In the rows, zero is written as 128.
One turn moves each row of this set onto another row. After a few examples, where does it send each row asked below?
Zaso: [128  86 116 132 128 130 150 129 143 109 172 107 121 126 146 126 112 116
 130 143 136 131  98 118  96 170 135 135 120 138 143 118 134 154 162 123
 126  96 127]
sobo: [128  82 126 139 133 114 124 123 144 107 169 111 112 120 145 125 121 120
 127 145 126 126 105 123  97 173 148 125 116 139 145 112 127 149 173 132
 126 107 130]
ledaz: [121  74 116 131 129 109 120 125 146 102 167 113 119 124 141 129 120 117
 130 149 126 122 106 124 104 171 151 129 121 136 145 118 128 147 172 138
 125 109 129]
Laf: [105  79 128 129 126 123 105 117 137 115 146 125 114 123 129 141 116 125
 127 164 122 108 116 138 115 177 138 136 128 139 150 124 137 124 167 119
 129 108 128]
mif: [144 126 127 141 105 166 118 114 113  91 160 138 132 139 130 136 142 155
 165 127 137 145 134 101 126 155 137 126 137 144 141 140 113 135 122 139
  88 118 101]
vifu: [122 129 146 166 138 123 142 140 116 113 128 166 157 127 129 152 138 127
 141 134 122 138 127 103 155 113 142 124 107 135 138 121  98 145 137 170
 126  92  94]
Debod: [106  89 110 129 124 104 103 133 130 103 148 121 114 134 129 146 109 129
 118 169 128 113 120 141 120 161 135 139 121 134 157 118 128 116 169 125
 134 105 122]
Pugi: [119 127 142 164 136 124 146 142 117 113 129 165 161 130 129 153 136 127
 142 134 124 139 126 103 157 112 141 127 108 135 138 123  99 145 135 170
 126  91  93]
pud: [107 134 105 165 106 136 153 134 131 100 121 146 149 147 110 165 124 113
 120 134 142 117 137 112 150 130 134 148 105 153 127 149 104 166 139 117
 115 115  91]
Debi: [101  75 115 120 122 128 120 122 138 113 150 124 125 130 128 144 110 121
 130 165 128 110 112 135 118 175 130 145 133 137 149 131 140 125 161 117
 128 102 126]
Mol: [104  88  98 120 119 115 124 138 132 104 152 117 127 141 129 148 101 125
 121 168 137 117 114 136 121 158 123 149 126 132 156 125 133 118 159 119
 133  95 120]
bikud: [125 112 134 148 133 125 124 132 124 119 153 113  96 124 138 134 107 135
 111 157 132 124 114 138 101 165 125 131 108 141 158 105 130 127 169 106
 140  94 125]
puru: [157 142 123 155 154 138 143 146  94 104 118 148 147 140 107 155 149 107
 148 135 136 118 116  98 138 120 132 125 115 116 125 114 117 142 134 129
 140 111 117]
dokes: [160 144 128 158 156 136 137 144  93 104 117 150 142 137 109 154 151 109
 148 134 135 118 118  99 136 121 136 121 113 116 125 112 115 141 136 130
 140 115 118]
vor: [131  88 126 140 132 125 139 126 142 111 171 108 112 120 147 123 116 119
 127 142 131 129 101 120  93 172 140 128 116 140 144 112 131 154 168 125
 127 100 129]
vokop: [120  76 107 125 125 124 145 131 146 104 172 108 130 131 143 130 112 113
 132 146 135 127  99 118 103 168 136 138 125 135 143 124 133 151 161 130
 123  99 126]
lolu: [123 151 133 187 117 141 150 127 125 112 121 144 125 134 117 154 129 120
 113 126 139 121 137 114 135 135 137 133  92 161 130 132 101 173 147 108
 120 116  95]
gilo: [116 145 117 175 111 145 163 132 127 108 123 142 139 142 115 158 123 117
 116 128 144 122 134 111 141 132 130 143  99 158 127 142 104 172 140 107
 117 110  92]
nekeb: [122 112 122 139 127 136 145 138 124 120 156 110 108 131 138 136  99 130
 113 156 141 127 109 133 102 162 113 141 113 139 157 112 136 129 158 100
 138  85 121]
pofi: [104 127 107 167 109 121 131 129 132  96 118 150 146 145 108 167 131 115
 121 137 134 112 143 117 155 131 146 143 106 153 128 147  99 161 147 127
 113 125  93]
vupeg: [119  96 141 140 131 143 130 118 132 127 151 118 104 118 136 132 110 127
 123 155 129 117 109 133 101 179 126 133 120 145 150 116 141 135 163 101
 133  96 129]
ner: [142 124 125 140 105 163 115 113 114  90 160 140 133 139 128 137 143 155
 165 128 136 144 135 102 127 155 139 126 138 143 141 141 112 133 124 142
  87 121 101]
lud: [124 132 145 166 138 131 155 142 116 116 130 163 159 129 132 151 134 127
 141 131 126 142 124 101 153 113 136 127 107 136 137 122 100 148 133 164
 127  87  93]
feb: [126 134 150 169 139 130 151 141 115 117 131 164 155 126 132 150 136 128
 139 131 124 142 125 102 151 114 138 124 104 137 137 119  99 149 135 165
 128  89  94]
Tafu: [143 165 137 139 118 137 147 124  98 136 138 145 121 117 143 134 143 133
 130 130 137 143 135 135 116 136 139 154 116 110 115 163 115 141 138 124
 109 120 114]
vad: [154 136 122 153 154 128 127 144  95  99 115 153 148 140 105 157 153 108
 149 139 132 114 120 101 142 120 140 123 116 114 125 116 114 137 138 137
 139 118 118]
sefot: [115  89 140 139 131 129 111 115 134 122 148 123 103 117 133 136 116 128
 123 159 123 112 115 137 106 180 136 130 121 144 151 117 137 130 169 111
 132 104 130]
likuf: [117 101 129 143 131 109 102 130 127 111 149 119  99 126 133 140 111 134
 114 164 126 117 120 142 110 164 136 130 111 138 158 107 126 121 174 119
 138 104 125]
Gavet: [152 135 117 149 151 131 133 146  96  99 116 152 152 142 104 158 151 106
 150 139 135 115 119 100 144 120 137 126 118 113 125 119 116 137 135 137
 138 117 116]
masi: [127 146 120 126 112 116 123 124 103 123 134 152 133 124 136 143 149 130
 134 141 131 134 141 139 131 135 150 158 125 103 115 172 112 130 141 141
 104 131 113]
Zudu: [154 138 118 150 151 136 141 147  95 101 118 150 152 142 107 157 149 107
 150 137 137 117 116  98 141 118 133 128 117 114 124 118 117 139 133 132
 139 113 116]
Bofe: [142 124 128 141 106 161 110 112 114  90 159 140 130 138 129 137 145 155
 164 128 135 143 136 102 127 156 142 124 137 143 142 140 111 134 125 143
  88 121 101]
Feri: [145 127 132 144 108 162 110 111 113  92 159 140 127 137 129 135 145 156
 163 127 134 144 136 103 125 156 142 122 135 144 142 138 111 135 127 141
  89 122 103]
kasi: [134 153 134 136 118 116 118 120 102 127 133 153 121 118 138 140 152 133
 131 138 128 135 142 141 126 138 154 150 119 107 115 165 109 132 146 140
 106 133 115]
fezi: [118  72 106 125 125 113 130 129 148 100 169 111 129 130 140 132 116 114
 133 150 130 123 103 121 106 169 144 136 126 134 143 124 130 147 166 137
 123 106 127]
Sov: [115  93 128 131 126 149 144 123 134 125 154 117 116 125 135 136 106 123
 125 156 135 118 106 130 105 176 117 142 127 142 149 124 145 135 156  99
 131  90 126]
Palu: [110 134 123 178 115 116 118 125 130  99 115 151 132 137 110 163 135 120
 117 135 129 111 147 120 149 135 153 133  99 157 129 138  95 162 155 127
 117 130  96]
zim: [120 146 135 188 119 127 128 123 126 107 117 148 122 132 115 156 135 122
 113 129 131 116 143 119 139 136 149 128  91 160 130 130  96 167 154 118
 119 125  97]
kov: [135 158 123 130 113 137 152 127 100 132 139 146 132 125 141 138 140 129
 132 133 140 142 133 133 122 134 135 162 123 106 114 171 117 139 132 126
 107 118 111]
ribeb: [142 162 142 142 121 126 130 120  98 134 135 148 115 114 141 134 149 135
 129 133 131 139 139 139 118 139 149 148 114 110 116 161 111 137 145 131
 109 127 115]
Pakem: [125 132 150 169 139 126 145 140 116 116 129 164 153 126 131 150 138 129
 140 131 123 140 126 103 153 114 142 122 105 137 138 119  97 147 137 168
 127  92  95]
Mor: [121 129 141 163 136 128 152 143 116 114 131 163 161 131 131 153 134 126
 142 133 125 140 124 102 156 112 138 128 108 135 137 124 100 147 133 166
 126  89  93]
zupa: [157 141 128 157 156 131 128 143  94 102 116 152 142 137 107 155 153 109
 148 136 132 116 120 101 138 121 140 121 113 116 125 113 113 139 139 134
 139 118 118]
Pozi: [128 149 115 123 110 127 142 127 103 125 137 149 138 127 137 143 142 127
 135 138 137 138 136 135 130 133 140 164 127 103 113 176 116 133 134 135
 105 123 111]
vakav: [105  82 115 121 121 142 138 125 137 118 153 118 127 131 131 141 105 120
 129 161 135 114 107 131 114 174 120 148 133 138 148 132 145 130 154 107
 129  93 124]
viba: [146 129 133 145 108 165 114 111 113  93 160 139 127 136 130 134 144 157
 163 126 134 145 135 102 123 156 140 122 135 144 142 137 111 135 125 138
  89 120 102]
tamom: [145 129 130 143 107 167 118 112 113  93 160 138 129 137 131 135 143 156
 163 126 136 146 134 101 123 156 137 124 136 144 142 139 112 136 123 137
  88 119 102]
kase: [111 100 104 125 120 132 145 142 129 112 156 111 123 140 134 143  96 126
 118 161 142 124 109 132 112 159 113 150 122 134 156 122 137 125 155 107
 135  85 119]

mif moves to ner
Mol moves to Debod
Tafu moves to kov
Now find these:
Gavet moves to vad
lolu moves to gilo
sobo moves to vor
Debi moves to Laf
Pugi moves to vifu

